Each named move below is a turn or a mirror, shown by a few rows before and after it. Which moves, in which order, take the first row of each later pair to the second? The first pair is answered.
T (before |-> after):
[ -3.7  -2.2 -37.8   5.5  31.7  16.7  -1.6  -2.4   1.8   2.1  -0.9   2.6
  20.0   0.8  -9.0  20.2  18.9  14.0 -12.7   4.2  23.1   3.9 -15.0  -7.5
  15.0  -3.5] |-> [ -4.1  -6.5 -29.4  -4.8  40.4   1.1  12.6  -2.0 -10.4  12.6   2.4  13.5
  15.4   8.8  -2.3  19.0   9.9  10.9 -15.8   2.1  26.4   5.3  -9.6   2.5
   6.3   4.5]
[  4.3   1.8   7.4   8.2 -11.9  14.3  12.7  -7.3  -9.6  -3.3   5.1  17.0
   8.6  10.8 -11.9   2.2   5.6  -0.7  13.2   1.0  22.7   4.0 -18.6 -17.3
   4.9  14.2] |-> [  3.7   1.6  11.2   7.6 -11.0  10.3  13.8  -7.8 -14.1  -3.5   5.4  21.0
   6.0  11.3 -10.7   1.2   1.1  -1.5  12.0   0.0  22.6   3.3 -16.7 -14.7
   3.5  17.1]
[ -3.8   2.6  -2.1  18.0  13.1  31.2  -2.4 -26.8  16.7   2.1   7.0  22.0
   3.9  10.9 -22.2  13.7  -5.7  -9.2  -1.6   0.2  13.1  11.7  31.2 -17.4
   4.4 -18.0] |-> [ -2.7  -0.2   7.2   8.6  24.4  15.8   8.1 -25.6   3.7  10.1   9.2  30.7
   5.0  17.3 -18.3  14.8 -16.1 -11.8  -3.9   0.3  16.8  12.1  38.1  -9.2
  -3.1  -8.4]
W (before |-> after):
[ 13.1  11.8  17.8 -14.1   1.7 -33.5   6.3 -16.7  -1.5  -4.0 -30.3 -10.9
  37.4  -4.3  15.5  15.5   4.8  -7.1  14.3  -1.1   2.5  16.9 -24.4 -21.4
  -2.2  17.4] |-> [ 21.0  13.6  -1.7  14.6  -0.8   2.7  -7.2 -18.2 -24.3 -23.0 -10.5   8.7
   6.4   0.1   4.0   5.8  -9.8 -31.1   7.8  -8.4 -23.7   5.0  19.1 -11.2
 -25.7 -40.4]
[  8.0  13.2  -8.1  13.9  19.6   8.4   1.1  -1.4 -24.7 -13.5   8.7 -12.0
 -50.4  14.7 -24.2  21.7 -28.8  -3.8 -14.6   4.3 -49.5  -1.5  25.5  18.4
 -30.9 -44.4] |-> [ -4.0  12.1  21.2 -33.3  24.6 -47.3  18.9  -0.5  10.9  18.7 -19.9 -39.5
  -5.7   8.1  -6.1  34.2 -11.0  26.9  -6.7  15.6  -7.8  19.4 -35.0   4.3
   5.2  40.8]
[ -1.3  -8.0 -12.2   4.7  -7.7  -1.1   9.0  18.4  -3.3 -11.3   6.9  -4.5
   8.8 -14.4   8.8 -24.9  24.7  12.2  -8.3   8.8  -4.1  -1.9 -31.7  -3.8
  15.0   2.4] |-> [ -0.6  -7.2 -16.7  14.8  -8.6   8.7   6.4  18.1 -10.4 -17.1  13.0   2.2
  -2.3 -14.8   4.4 -28.5  20.8   5.6 -10.6   6.0 -12.2  -7.7 -16.7   1.6
   7.8 -14.3]
V (before |-> after):
[ -9.5   2.5  -9.9   9.4 -28.9  25.6  -6.0 -25.5  -2.5  -0.5  14.2  -7.1
  -3.9 -12.4  -1.8  -8.3  -9.3   7.4  32.7   2.9  -7.4  -9.1 -17.5 -13.8
  11.6 -16.8] |-> [ -9.9   1.6   3.5  -2.3 -32.0   2.7   1.9 -25.0  -7.5   4.4  11.4 -17.2
  -1.8 -11.8   5.8 -10.0 -13.7  13.4  39.0   3.6  -7.3 -12.1 -26.1  -4.1
   8.5  -0.3]
[ -6.7 -11.1  13.8  11.2 -20.3  -0.4  -4.2 -12.6  25.6  -5.0  -5.7  -0.1
  25.8  -9.9   3.0   7.2   7.2  11.0  15.8  16.9  26.9  15.9 -18.8 -13.9
  32.5  30.4] |-> [ -6.5 -10.3   0.8  21.6 -17.1  20.3 -10.7 -11.6  24.6  -7.4   0.9  11.1
  23.9  -8.6  -5.9   7.4  11.9   5.2  11.8  18.3  26.3  17.0 -13.2 -20.2
  35.7  16.3]
[-17.4 -10.1  11.3  11.7 -25.7  -5.8  20.6  35.8 -37.1 -35.4  -5.3  27.4
  -8.8  -5.6 -16.8 -22.3  24.5  11.3   3.2   4.2   3.0 -18.8 -11.7  -0.4
  26.1 -15.3] |-> [-22.6  11.0  17.8 -20.7 -12.5 -37.3  19.1  30.2  -6.3 -15.6 -36.3  -3.3
   0.3  -2.2 -11.6  -5.4  19.2  30.9   4.8  -7.3   1.5 -19.2 -23.8 -20.9
  24.9   8.9]
Pairs:
(two moves a pair)
[ -0.8 -14.2  11.6  -7.7   4.7 -24.2  23.3  24.4 -22.4  -5.1   7.1  -6.7
  -5.2   3.8  28.3 -25.2  10.7   9.2  -3.1  -2.9 -16.6  -1.7 -27.0  31.5
  -0.2  27.6] |-> [-11.3  18.0  -7.8 -21.0  47.7  -9.6  15.3  19.8  17.0  16.4 -19.9 -12.5
  -0.1  13.8  12.0   1.8  12.1  13.8 -22.4 -16.3 -18.4   4.0  -8.8  -9.4
  -3.5  14.0] -> V then T
[  7.7  -9.3  11.9  -4.7 -18.5 -25.0   3.8   8.2 -21.3 -10.0   1.7  -6.8
  -7.9  -1.0  11.9 -14.0  -6.8   5.3   8.9  -0.3 -10.8  -7.1  -5.3  29.3
  -9.3  15.7] |-> [  0.0  11.1  -7.4  -1.0 -24.0  -1.3 -18.7   3.3  17.7 -16.0 -16.8 -31.0
  -3.5  -9.3   1.2  -2.9   5.5  16.0  11.0  -1.1 -18.7 -10.7 -14.7  -3.4
   1.5   2.8] -> T then V
[ -7.9 -12.8 -12.5  24.2 -47.3  27.1 -15.8  17.9  11.4 -26.4  17.4 -11.8
  14.4 -28.7   4.3 -16.0  27.5   6.3   8.9  20.9   5.5  10.3 -48.1  -9.9
  42.5   8.7] |-> [ -3.1 -22.7  26.0 -22.3  -9.4 -45.7  25.8  20.0 -21.0   8.0   9.8  -3.1
  14.8  -5.8  27.5 -13.4   1.6   8.9   3.7   8.7  15.4  12.7 -39.5  20.7
  15.4  54.6] -> V then T
[  3.9   1.7 -15.5 -16.0  26.3 -14.1  11.2  16.0 -17.6  13.9   5.0 -13.2
   2.6  -7.1   7.4  -9.8   9.9  -2.5 -18.8  -5.6 -11.4   3.7 -18.9   1.8
  -2.4   9.3] |-> [  5.8   6.1 -17.5 -13.2  27.9  -8.5   9.9  16.2 -19.9  10.6   4.8 -13.1
  -7.6  -4.2   4.1 -11.5   4.6  -5.8 -18.6  -8.4 -18.5   1.3  -7.9   3.9
  -9.6  -2.6] -> W then V
[ -3.6   8.0 -23.9   2.4  20.1  31.0  -4.2   9.9   5.4  -2.5   8.1   1.8
   0.9   2.9 -11.8   8.8  11.1   6.8 -23.7  -2.1  -5.8  -7.5  13.7 -11.7
   3.6 -20.9] |-> [  2.6  -9.9   4.6 -15.7  24.6  -5.1  19.3  12.8 -24.2   7.0  17.2  15.9
  -3.5  11.5   6.4   2.5  -1.7   3.8 -25.1  -3.3   0.9  -7.0  15.1  17.5
  -8.8   4.5] -> T then V
[  0.6  -4.8 -12.9   6.1  -3.3   7.8  -8.6  18.8   3.8   1.3   1.2   7.8
   7.6  -8.0  -0.3  -8.2  26.1   2.4 -14.5  14.4  15.7 -11.6 -15.6  -9.7
  13.3  -0.4] |-> [  2.5  -8.5  -3.2  -0.2  12.4  -6.5   4.5  19.0 -15.6  11.6   8.2  21.0
   0.6   2.3   5.6  -9.8  15.2  -3.9 -19.0   8.2  16.0 -10.7  -0.8   5.9
   1.6   3.0] -> W then T
[  2.5  -3.1   8.1  19.6 -20.7  10.0   4.6   0.9 -10.1 -19.7  13.7  17.6
   0.8  -2.7   2.3   0.6  19.1   1.7  -3.7   6.1   0.3  -0.1 -18.3  -5.1
   5.7 -14.4] |-> [  2.5  -6.9  20.2   8.3  -9.8  -9.9  18.0   3.1 -19.5  -7.1  12.8  23.7
   3.8   3.7  10.8  -0.8  12.1   1.5  -3.2   3.9  10.1   3.1 -17.9   5.0
   1.2   3.2] -> T then W
[-15.9 -25.0  17.4  -8.6 -30.6  -7.9  20.3 -15.9 -32.0  12.6   1.2  11.9
  17.9   1.9  17.5  -4.0 -10.0  11.0  16.8  17.4  29.1  11.3  -0.3  -2.6
   7.1  19.9] |-> [-13.3 -16.9  -4.9  18.1 -50.7  33.7  -3.1 -18.4 -20.8 -10.4   7.4   5.2
   7.0  -9.0   2.2  -3.7  -2.9   7.8  20.3  19.0  10.2   1.4   6.7 -14.8
   8.9 -17.3] -> T then W
[ -6.7 -11.4  29.9 -27.5  20.7 -21.6  23.1 -22.0  -2.0  30.8  -8.1  21.5
  13.2  11.0  -2.2  14.8 -15.1  -2.5   0.3   3.7  21.4  18.3  12.3   2.2
  -6.5  32.4] |-> [ -3.9   2.4  -7.0  18.6 -11.5  48.6 -18.9 -23.6  13.0  -9.3   1.4  13.9
  -6.2  -2.7 -26.7  11.0  -8.1 -12.7   2.8   1.1 -10.3   5.4  28.4 -15.1
  -3.5 -35.1] -> W then T
